One turn moves every row onto another: examples first, then more rows asked:
nikeb: [+0.86 -0.75 +0.62 +2.17 -2.14 -2.04 +0.41 +0.55 +1.44 -0.02 +0.29 -0.10 -0.60 -2.58 -2.11 -2.15 +1.13]
sopi: [+0.62 +1.68 -0.61 +2.51 -3.31 +0.08 -0.03 +0.75 +2.96 +1.11 +0.03 -1.55 +0.59 -2.02 -1.50 -2.41 +0.43]
pov: [+2.03 +2.81 -0.01 +0.99 -0.53 +0.08 +0.57 -0.52 -0.13 -0.68 +1.11 -0.30 +0.29 -1.56 -1.21 -2.56 -0.08]
tadob: [+1.22 +0.25 +0.41 +2.47 -2.06 -0.29 -0.56 -0.65 +1.39 +1.12 +2.46 +0.21 +0.49 -1.49 -2.64 -2.74 +1.52]
sibiz: [-0.22 +0.29 +0.68 +0.90 -1.37 -0.72 +1.53 -1.15 +2.42 +0.50 -0.08 +1.46 +0.00 -0.82 -2.03 -1.23 +1.34]
siv: [+1.13 +1.64 +0.26 +0.19 -0.69 +1.13 +1.06 +1.23 -0.30 +0.98 +0.47 -1.73 -0.12 -1.42 -2.27 -1.57 +0.81]
gena: [+2.12 +1.02 +0.59 +0.00 -1.42 +0.54 +1.07 +1.38 +1.09 +0.54 +1.05 -2.00 +0.26 +0.31 -2.01 -1.18 +1.43]
paku: [+0.33 +2.97 -0.31 +2.85 -1.92 -1.02 +2.14 +0.81 +1.20 +0.16 +0.15 -0.64 -0.75 -1.79 -3.35 -2.91 +0.47]
Zap: [-0.41 +2.22 +0.95 -0.10 -0.89 -1.25 +1.50 +0.69 +1.57 +1.32 -0.50 -1.55 +0.54 +0.47 -1.64 -2.39 +0.27]
piro: [+0.02 +2.60 +0.56 +2.64 -1.54 -0.31 +1.78 +1.06 +1.27 +0.57 +1.56 -1.21 -1.58 -0.63 -2.78 -2.24 +2.22]
Tep: [+1.86 +2.77 -0.20 +1.03 -0.44 +0.06 +0.54 -0.53 +0.01 -0.57 +0.73 -0.25 +0.57 -1.32 -0.73 -2.62 -0.07]
zegu: [+0.22 +1.73 +1.42 +1.36 -1.27 -0.88 +1.62 +0.61 +2.17 +0.74 +2.12 -1.63 +1.47 -1.39 +0.13 -0.84 -0.22]
fuvo: [+0.68 +0.87 +0.57 +0.44 -2.84 -0.80 +0.02 +0.44 +2.64 +1.30 +0.85 -1.82 +0.66 -0.92 -0.41 -0.18 +1.19]
Mal: [+2.08 +1.55 +0.41 +1.70 -1.59 -0.32 -0.33 -0.82 +0.43 +0.05 +2.31 +0.37 +0.41 -1.82 -2.36 -3.41 +0.52]
fup: [+0.74 -0.64 +0.86 +0.98 -2.09 -0.23 +2.17 +0.00 +1.66 -0.14 +0.16 +0.24 +1.17 +0.74 -1.88 -2.14 +0.50]
pake: [+1.85 +0.08 +0.35 +0.79 -1.52 +0.11 +0.00 +0.54 +1.82 -1.09 +0.96 +0.10 +0.70 +0.44 -0.99 -2.28 +1.41]
sov: [+0.50 +2.56 +0.90 +0.98 -0.54 -1.51 +2.47 +0.53 +1.84 +0.85 +1.25 +0.43 -0.90 +0.79 -1.31 -1.75 +0.74]
nifig: [+0.63 +2.56 +0.15 +0.59 -2.54 -2.48 +1.36 -0.18 +1.17 +0.80 +0.58 +0.42 +2.15 -2.02 -2.14 -2.19 +0.66]
bifur: [+0.67 +2.22 -0.68 +2.55 -1.70 -0.17 +1.99 +0.99 +0.16 -0.84 +1.42 +0.54 +0.21 -1.85 -2.28 -2.97 -0.31]
totuv: [-0.29 +1.35 -0.16 +1.10 -3.04 -0.22 +1.90 -0.17 +2.38 -1.20 +1.27 -2.05 +0.73 -1.76 -2.57 -0.83 +0.65]
Tavep: [+1.95 +1.18 +0.88 +0.34 -1.38 +0.56 +1.19 +1.41 +0.94 +0.78 +1.08 -2.23 -0.08 -0.07 -2.53 -1.14 +1.61]
dar: [-0.20 +1.64 +0.79 +1.02 -3.23 -0.75 +0.92 -1.36 +1.66 -0.81 +2.31 -1.72 +0.17 -0.90 -2.06 -1.83 -0.86]
Zel: [-0.09 +1.94 +1.16 +0.84 -2.88 -1.25 +1.05 +0.48 +2.64 -0.31 +0.53 -0.03 -0.55 -2.43 -0.71 -0.15 +0.45]
davo: [-0.41 +2.93 +0.43 +1.89 -2.27 -1.86 +1.52 +0.17 +1.91 +1.62 -0.17 -1.09 -1.16 -0.53 -3.01 -2.37 +0.35]
Dos: [+1.58 +2.24 +0.62 +0.96 -2.73 -0.30 +0.68 +1.16 +2.87 +1.13 +2.95 -1.20 +1.22 -1.45 -1.76 -2.49 -0.06]
Mefom: [+1.92 -0.35 +1.43 +1.38 -1.04 -1.79 +1.29 +1.12 +0.80 +0.31 +1.48 -2.01 +0.60 -0.87 -1.44 -2.50 +0.22]
kif: [-0.13 +2.66 -0.53 +0.17 -1.09 -0.10 +1.64 +0.87 -0.03 +0.61 -0.13 +0.07 +0.83 -2.56 -2.10 -2.14 +0.28]
Muso: [+0.91 +0.23 -0.04 +2.49 -2.10 -0.46 -0.49 -0.62 +1.75 +0.97 +2.43 +0.82 +0.47 -1.42 -2.32 -2.67 +1.43]
pofig: [+0.35 +0.83 -0.05 +1.19 -1.90 -1.09 +0.04 -0.84 +1.56 +0.70 -0.73 +1.54 -0.42 -0.72 -1.26 -2.22 +1.68]
pino: [-0.85 +1.00 +0.11 +1.11 -1.83 +0.54 +0.48 -1.32 +1.62 +0.08 +1.79 -2.05 +0.28 -1.80 -1.45 -0.58 +0.21]
lik: [+1.47 +1.89 +0.71 +1.77 -2.58 -0.81 -0.45 -0.90 +1.14 -0.02 +0.98 -0.61 -0.37 -1.10 -2.57 -3.42 +2.53]
Kivaz: [+0.26 +0.24 +0.91 +1.98 -3.75 -0.90 +0.38 +0.36 +1.62 -0.24 +0.49 -0.86 +1.30 -1.44 -0.18 -2.00 -0.59]
futu: [+0.70 +2.49 +0.65 +0.68 -2.61 +0.56 -0.17 +0.96 +2.36 +1.24 +1.31 -1.09 -1.68 -1.42 -1.12 -1.11 -0.19]
zatem: [+0.65 +1.02 +0.76 +2.10 -3.11 -1.45 -0.07 -0.18 +2.94 +0.81 +2.48 -0.69 -0.02 -0.50 -0.30 -1.07 +0.37]
Kozo: [+0.27 +1.08 +1.05 +0.57 -1.91 +0.34 +0.60 +0.86 -0.20 +1.76 +1.61 -1.81 +0.58 -0.66 -2.64 -2.95 +1.84]
kepod: [+0.28 +0.83 +0.46 +1.16 -2.27 -0.08 +0.97 +1.20 -0.34 +0.52 +2.47 +1.01 -0.24 -0.64 -1.00 -1.08 -0.45]
vilud: [+0.05 +2.55 -0.49 +0.40 -1.14 +0.13 +1.41 +0.66 -0.36 +0.57 -0.26 -0.34 +0.54 -2.67 -2.28 -2.17 +0.16]
kugos: [-0.42 +1.32 +0.53 +1.55 -3.92 -1.83 +1.39 +1.24 +2.90 +1.28 +1.16 -1.37 +0.36 -0.71 -1.37 -1.02 +0.34]
sug: [-0.06 +2.73 +0.70 +2.29 -2.48 -1.73 +1.30 +0.04 +1.75 +1.40 -0.03 -1.19 -1.36 -0.81 -3.37 -2.50 +0.64]
pokev: [-1.33 +1.24 +0.09 +2.20 -1.44 -1.30 +0.95 +0.37 +2.55 +0.71 +1.40 +1.64 -0.35 -1.13 -2.14 -2.41 +0.98]
Rut: [+0.58 +2.17 -0.67 +2.35 -1.83 -0.12 +1.88 +1.10 +0.20 -0.96 +1.33 +0.95 +0.03 -1.52 -1.86 -2.90 -0.42]
puve: [+0.42 +1.32 +1.56 +1.12 -0.34 -2.43 +1.43 +0.55 +1.49 +1.14 +0.76 -1.26 -1.52 -2.00 -1.79 -1.28 +0.57]
zer: [+1.25 +2.30 -0.57 +2.58 -1.05 -0.50 +1.26 +0.15 +1.03 -0.21 -0.68 -1.27 +0.11 -0.49 -0.19 -0.73 +0.86]
zet: [+0.07 +1.33 +1.40 +1.08 -0.43 -1.02 +2.54 -0.95 +2.10 +0.96 +0.62 -0.19 +0.18 +0.82 -1.48 -1.70 +0.07]
Nek: [+0.77 -0.06 +0.04 +0.98 -1.63 -0.47 +1.88 +1.23 +0.96 +1.02 +0.66 -0.07 +2.07 +0.46 -1.45 -2.80 +1.13]

kif goes to Rut
pov goes to vilud
Now find these:
Tavep goes to sug
zegu goes to Zel
Zap goes to pokev
futu goes to sopi
Nek goes to sov
zer goes to nifig
pino goes to totuv
nikeb goes to Mefom
Muso goes to gena
Mal goes to siv
fuvo goes to kugos
zet goes to sibiz
lik goes to Kozo

One turn moves every row onto another: examples first, then more rows asked:
tekit: [+1.39 -0.79 -0.11 -1.19 -0.11 -1.40 +0.94 +1.19 +0.24 +0.08 -0.17 -0.60 -1.36 +0.84 -0.61 -1.72]
voto: [-0.05 +1.68 +0.57 -1.35 +0.33 -0.93 -0.71 +0.60 -1.16 -1.97 +0.44 -0.10 +0.35 +0.11 +0.82 +0.41]
tatal: [-0.44 -0.33 +0.54 -0.77 -0.83 -1.71 +0.26 +0.38 -0.30 +0.00 +0.83 -1.15 -2.33 +0.06 +0.26 +1.31]
rul: [+0.18 +0.76 -0.44 -0.19 -0.28 -0.26 +1.67 +2.44 +0.25 +0.15 +0.13 -1.05 +0.34 -0.78 -0.65 -0.22]
Nubu: [+1.38 -0.02 +0.63 -0.66 +0.70 -1.56 +0.52 +1.29 +0.35 +1.07 -0.31 +0.29 -0.11 -0.25 -0.44 -0.59]
nunof: [-0.55 +0.77 +2.11 -1.40 +0.27 -1.07 -0.12 +0.06 -1.29 -1.37 +0.11 -0.23 -1.12 +1.02 +0.86 -0.11]
bibo: [+0.20 +0.71 -1.31 -0.90 -0.52 -0.55 +0.22 -0.64 -0.14 +1.20 +1.93 -1.51 +0.48 +2.60 +0.06 -0.17]
fusin: [-0.67 +1.37 +0.69 -0.79 -2.75 -0.26 +1.00 +1.31 +0.83 +0.36 +1.45 -1.33 -1.20 +1.36 -0.36 -1.37]
puv: [-0.60 +2.13 -0.99 -1.50 -0.44 +0.68 +0.06 -0.59 +0.49 +0.78 +1.92 -0.95 -0.43 +0.70 +0.85 +1.02]
pedi: [-1.06 +1.00 +0.89 -1.16 +0.80 -0.33 +1.13 -0.52 -0.97 -1.61 +1.15 +0.30 -0.96 +0.97 -0.27 -2.01]
Gebem: [-1.11 +1.31 +0.64 -0.82 +0.42 -0.06 +0.81 +0.05 +1.02 +1.26 +1.87 -0.22 +0.20 +0.87 +0.88 +1.13]
Gori: [+0.86 -0.70 +0.23 -1.59 -0.60 -0.43 -1.30 -0.18 +1.25 +0.14 +0.44 -0.88 -1.01 +0.11 -0.49 -2.08]
Sib: [+0.67 +1.61 -0.19 +0.43 -1.39 -0.37 -1.11 +0.46 -0.33 +0.36 +1.15 +0.23 -1.30 +0.21 -0.83 -2.61]
Makas: [-0.64 +0.36 +1.30 -1.49 -1.46 +0.77 -0.87 +0.02 -0.18 -0.41 +1.06 -0.68 +1.88 +0.40 +0.86 -0.25]
nesa: [-0.29 +1.11 +1.00 -1.56 -0.25 -0.81 +1.83 -0.16 +0.84 +0.12 -0.85 -1.06 +0.59 +0.72 -0.32 +0.48]
futom: [-0.75 +1.91 -0.72 -0.84 -0.87 +0.83 -0.05 -0.20 -2.36 -0.90 +1.04 -1.13 +0.32 +0.50 -1.08 -1.52]
tif: [-0.75 +2.30 -0.99 -2.07 -0.71 +0.71 +0.71 -0.17 -0.36 +0.11 +0.91 -1.09 -1.99 +0.04 +1.08 -0.80]
Kem: [-0.23 +0.99 +0.02 -0.75 -0.92 +0.63 -0.63 +1.29 +1.37 +0.01 +0.47 -0.99 +0.95 -1.37 -0.80 -0.84]
nef: [-0.12 -0.25 +1.41 +1.18 +0.27 -1.19 -0.28 -0.69 -1.33 +0.26 +1.26 -1.26 +0.21 +0.62 -0.64 -0.06]
tagot: [-0.98 +0.35 +0.72 -1.38 -1.03 +0.86 +0.37 +0.11 -2.18 -0.59 +0.55 -1.05 -0.79 +1.24 -1.31 -2.26]
tuz: [+1.00 +0.75 -0.30 -0.61 +0.70 -0.75 -0.30 -0.69 +0.05 +1.11 +0.09 +1.24 +0.78 +0.36 -0.55 +0.03]
mot: [-0.05 +1.88 +0.57 -0.89 -1.54 -0.07 -1.17 +0.31 -2.25 -0.49 -0.31 -1.57 +0.19 +0.46 -0.15 +0.21]
nufi: [-0.40 -0.52 +0.81 +0.59 -0.74 -1.09 +0.63 -0.29 -1.40 +1.68 +2.15 -0.27 -1.11 +1.30 +0.14 -0.57]
Nudil: [-0.07 +1.06 -0.81 -0.31 +0.56 +1.40 +0.19 -0.38 -0.46 +1.07 +1.98 -1.48 +0.58 +0.09 +0.35 -1.94]
mugo: [-0.12 +0.71 -0.69 -0.96 -2.12 +0.57 +0.06 +0.72 +1.79 -0.18 +0.72 -1.50 -0.35 +0.09 -0.93 -1.76]
Fekor: [+0.00 +0.54 -0.75 -1.50 +0.10 -0.77 +0.63 +1.53 -1.68 -0.27 +1.30 +0.51 -1.82 +1.71 -1.26 -0.72]
bife: [+0.49 +0.19 -0.95 -0.20 -2.04 -0.44 -0.04 -0.52 -1.05 +1.71 +2.17 -0.44 -1.44 +1.41 -0.21 -0.71]
mabi: [-0.94 +0.69 +1.12 -0.43 -1.11 +0.13 +0.41 +0.41 -0.22 +1.42 +2.14 +1.09 -1.49 -0.18 +0.49 +0.60]
Zaga: [-0.31 -0.47 +1.68 -1.42 -0.38 +0.52 +0.45 +1.53 -1.27 +0.65 +0.76 -1.74 -0.40 +1.22 -1.75 -0.94]
soz: [+0.09 +0.62 -1.43 -1.45 -0.41 -0.53 -0.72 +0.56 -0.04 -1.67 +1.00 +0.59 +0.15 -0.43 +1.20 -0.61]

tatal goes to Fekor
nunof goes to tekit
mot goes to rul
Now find these:
Nubu goes to nufi
soz goes to tuz

